In the data rows, 128 means zero.
Here are some numbered points:
[123 118 182 161 156 121 109 110 142 173 113  99 104 100 114 144] 0
[115 135 147 162 178 116 120 142 141 131  92 101 116 162 149 127] 1
[128 113 118 160 116 123 128 158 179 110 101  91 113 127 150 114] 2
[133 142 145 102 108 135 149 126 114 109 143 140 155 107 102  81] 3
[125 108 129  99 105 121 128 130 126 126 113 163 173 161 143 127] 4
[126 139 153 128 108 123 138 138 117  99 101 109 137 123 117 102] 5
[119 106 117 145 131 129 116 113 140 156 125 119 101 106 142 173] 6
[121 113 189 139 122 121 116 106 123 179 133 107  97  95 151 169] 7
[116 133 122 139 137 121 126 155 152 118 102  89 121 143 177 127] 8
[128 124 178 187 138 119 117 124 175 140 114  82 100 101 112 120] 9
[122 115 144 150 119 123 120 128 152 127  97 101 115 126 157 130] 10
[117  96  93 123 134 134 119 146 141 131 111 140 119 160 240 153] 11
[105 147 115 127 168 124 132 131 121 149 151 113 105 114  91 135] 12
[115 117 115 140 155 125 122 128 137 148 118 116 108 147 171 142] 13
[137 112  95 134 142 130 116 121 112 110 143 147 130 143 171 209] 14
[120 121 190 132 108 112 108  98 112 137 127 144 143 147 173 158] 15
[155 143 120 117 140 139 128 100 101 111 139 123 121 131 155 185] 16
[137 129 140 123 178 141 119  94 131 164 141  90  99  98 136 135] 17
[117 122 107 108 115 135 126 127 116 144 157 162 122  99  88 109] 18
[114 122 121 115 104 126 144 158  99 107 105 243 159 159 114 116] 19
[145 153 116 121  98 130 157 151 119  98 118 117 126 110  93  88] 20
[108 124 160 139 148 118 118 109 125 187 125 114 125 167 131 106] 21
[114 126 112 122 106 128 140 188 119  95 104 138 148 145 156 123] 22
[110 119 210 142 114 113 113 127 126 170 107 155 108 129 159 198] 23
[144 126  98 114 114 139 144 172 137 102 101 131 128 149 156 117] 24
[131 156 102 109 114 138 149 130 102  95 110 193 144 169 109 167] 25
[107 117 123 109 113 122 138 179 120 114 143 215 178 137 107  74] 26
[121 136 138 142 120 110 123 153 161 146 119 114 104 145 149 169] 27
[121 119 101 150 127 117 113  99 120 138 159 156 106 138 175 247] 28
[132 117  92 148 148 134 125 121 163 147 135  93  93 109 127 152] 29
[135 126 135 133 161 136 121 109 143 152 132  89 101 103 137 130] 30
[103 121 115 103 103 135 148 119 113 161 166 141  96 126 188 170] 31
[114 113 119 143 151 119 109 108 132 196 118 102 101 127 151 175] 32
[140 124 116 103 111 143 151 142 111 105 138 193 158 135 110  79] 33
[128 140 115 123 126 132 137 136 138 130 167 126 101 104 108 122] 34
[126 121  93 104 120 136 134 145 115 120 142 193 170 136  99  72] 35
[116 123 179 148 111 114 132 152 113 107  94 124 140 147 126 106] 36
[117 138 255 144 122 114 126 139 121 117  96 110 137 129 132 116] 37
[146 107  96 171 108 124 141 215 151  86 105 130 138 119 102 154] 38
[124 116 106 146 120 111 109  99 126 125 143 127 129 163 230 135] 39
New points follow, each followed by the numbers of its three nearest points above by angle, nearest first.
[132 113 100 141 130 132 116 108 147 154 135  98 106 123 138 146] 29 6 32
[119 117 107 103 128 141 126 110 119 161 164 121 104 105 148 171] 31 6 28
[143 158 157 126 102 126 138 128 129 108 101 101 112 109 113 118] 5 20 37
[110 124 122 117  89 122 150 168  94 101  96 255 150 164 118 132] 19 25 26
[139 143 128 125 127 136 130 107 117 111 133 115 121 105 117 172] 16 28 14
[113  97 107 122 132 130 118 136 134 143 109 149 135 168 210 133] 11 39 13
[128 146 115  99 114 110 116 138 143 107 130 115 185 131 113 138] 4 3 22
[143 146 108 108 119 145 115  88 102 118 147 132 123 121 149 179] 16 14 28
[134 136 120 119 136 136 127 106 104 116 128 128 126 122 133 176] 16 14 28
[141 107  97 165 111 126 136 195 159  98 113 125 128 114 118 156] 38 2 22
[113 130 110 131 119 121 128 156 150 121 109  98 124 153 190 140] 8 11 13
[136 111  90 126 125 142 122 112 155 152 139  94  97 102 138 159] 29 6 30
[136 141 139 120 126 135 128 106 106 115 126 124 126 118 120 175] 16 28 14
[141 143 122 108 124 142 131  97  93 106 137 129 131 109 117 187] 16 14 28
[134 110  88 153 121 126 132 158 187 115 106  92 107 147 153 116] 2 8 10
[111 137 138 123  97 112 132 182 102 114  93 181 132 193 118 114] 19 22 26
[134 146 153 115 134 131 116  92 103 132 131 115 136 125 121 158] 16 15 7
[118 121 123 114  96 128 155 152 104  93 123 135 135 130 178 157] 22 24 11
[127 118 143 159 144 121 122 138 166 135 111  90 108 115 132 117] 9 2 10
[122 118 120 109 133 133 111  95  91 112 103 147 185 172 131 112] 4 19 35
[135 120 161 180 143 127 116 111 166 135 126  86 106  94 106 118] 9 0 30
[126 136 141 146 110 118 123 155 166 113  98  78 112 115 126 115] 2 10 9
[124 138 113 109 127 140 144 121 121 120 186 117 116  88  92  96] 34 18 3
[119 105 121 135 122 132 119 114 139 160 153 133  99  96 132 158] 6 7 32
[125 140 155 126 112 124 138 134 108  97 100 118 146 129 111  99] 5 36 20
[129 155 115 111 115 133 163 135 112 108 116 155 128 150 137 140] 25 19 24
[124 139 126 115 113 131 144 159 113  89 113 146 145 132 133 111] 22 24 33
[155 142  95 115 125 142 141 131 114  91 108 100 135 126 106  91] 20 5 3
[114 117 186 147 117 106 107 113 123 140 120 136 136 158 186 146] 15 23 39
[131 136 101 101 120 146 135 119 115 153 141 146 104 116 111 150] 18 31 34
[107 117 146 138 139 116 117 114 135 182 118 108 124 171 141 119] 21 32 13
[103 122 143 167 125 102  97  89 112 164 138 135 135 145 165 255] 28 14 23
[126  93  86 135 154 127 116 143 255 119 133  90 163 116  83  67] 2 29 9
[117 117 121 156 108 115 134 161 123 109 116 130 134 130 129 157] 38 22 27
[124 156 148 145 141 122 128 140 120  99  94  83 143 122  94  84] 5 20 36
[112 107 122 135  97 120 145 182 107  93 107 144 149 137 134 126] 22 38 24
[125 127 162 139 124 120 119 128 142 143 114 110 114 145 154 131] 10 27 23
[137 117 119 122 134 141 129 120 136 141 177 126 101  94 104 134] 34 18 12
[118 133 122 132 129 121 126 153 148 122 101  92 119 146 187 135] 8 10 11
[113 114 116 150 106 114 126 192 153 121 124 123 107 129 171 197] 27 38 11
[169 131 102  93  97 120 125 131 152 112 138 127 137 131 133 129] 24 4 20
[176 134  98  91  91 110 116 130 165 114 133 103 129 136 145 148] 24 2 27
[121 116 112 136 154 132 119 108 117 171 162 203 110 109  89  93] 18 35 26
[126 140 128 137 134 121 126 150 150 118  96  86 120 143 170 116] 8 2 10
[107 123 120 128 107 118 141 186 111  98  97 167 150 198 174 115] 22 24 4
[141 129 120 149 114 114 116 112 136 124 132 130 117 144 161 119] 39 11 10
[155 130 105 132 139 144 138 107 129 130 183 100 107  94  92 100] 34 12 18
[127 121 127 139 107 122 133 144 112 108 113 133 130 145 141 132] 22 36 24
[122 113 126 109 153 144 125 101 101 152 152 166 136 105  96  84] 18 35 33
[140 132  99 112 134 141 137 118 118 162 150 161 101 108  88 127] 18 34 12
[153 153 127 104 136 142 154 115 116 121 146 137 146 107  82  69] 3 20 33
[140 142 136 116 130 138 120  92 108 120 152 119 131 101 111 153] 16 17 7
[125 107 104 138 146 124 121 154 225 116 122  95 152 127  93  77] 2 9 38
[121 129 127 149 112 118 128 169 150 110  99  91 112 126 140 122] 2 8 10
[122 116 116 155 124 123 131 162 152 117 101 109 112 136 142 124] 2 8 10
[142 152 108  98 102 121 127 121 131 113 157  95 131 110 125 163] 16 34 28
[158 181 164 108 126 130 137 119 111 102  94  87 123 125 131 107] 5 37 20
[122 112 185 121 114 126 122 108 116 169 144 121 113  96 152 152] 7 23 15
[138 130  97 116 104 142 149 144 146 131 161 131  97 100 108 142] 34 18 29
[129 140 149 106 127 127 127 125 118 129 127 124 182 127  93  69] 3 35 33
[115 124 137 137 103 121 140 155 118 113 102 214 136 145 114 130] 19 26 25
[155 157 118 102 107 142 161 119 101  93 109 116 132 122 119  98] 20 3 5
[118 122 183 141 111 111 109 105 121 133 127 134 143 144 169 149] 15 23 37
[116 119 113 143 114 117 120 101 115 134 167 157 107 137 180 243] 28 14 31
[131 117 163 163 156 121 108 100 143 161 122  98 108 109 125 127] 0 9 30
[160 156 101 112 157 139 119  85 100 123 152 139 114 140 176 225] 16 14 28
[132 121 108 105 141 144 130 113 121 148 169 160 110 110 117 122] 18 34 12
[ 99  93 136 131 116 112 107 107 140 185 122 114 166 146 114  73] 21 4 35
[125 148 150 109 121 136 149 114  94  93 112 139 154 128 129 145] 25 5 3
[126 124 118 170 143 112 106 102 125 153 140 110 128 161 124 101] 21 1 13
[156 165 120 113 105 143 153 121 113  90 120 111 131 105  92 119] 20 3 5
[122 110  97 132 114 137 121 135 137 135 158 187 112 114 120 150] 18 28 19
[118 121 184 148 203 124 113 103 119 175 132 129 114 105 109 159] 0 17 7
[131 107 110 154 129 125 127 158 186 119 112 102 106 126 155 124] 2 8 10
[121 149 137 112 114 119 132 149 117 108  97 103 126 157 183 125] 8 22 24
[107 139 137 130 152 119 124 123 121 149 145 122 114 125 117 141] 12 17 0
[140 117  98 107 122 146 136 127 132 131 198 141 100  95 103 135] 34 18 12
[124 115 135 110 130 137 127 109 106 159 161 159 117  97  95 104] 18 34 3
[136 115 113 116 135 141 129 123 134 138 178 128 101  99 115 136] 34 18 29
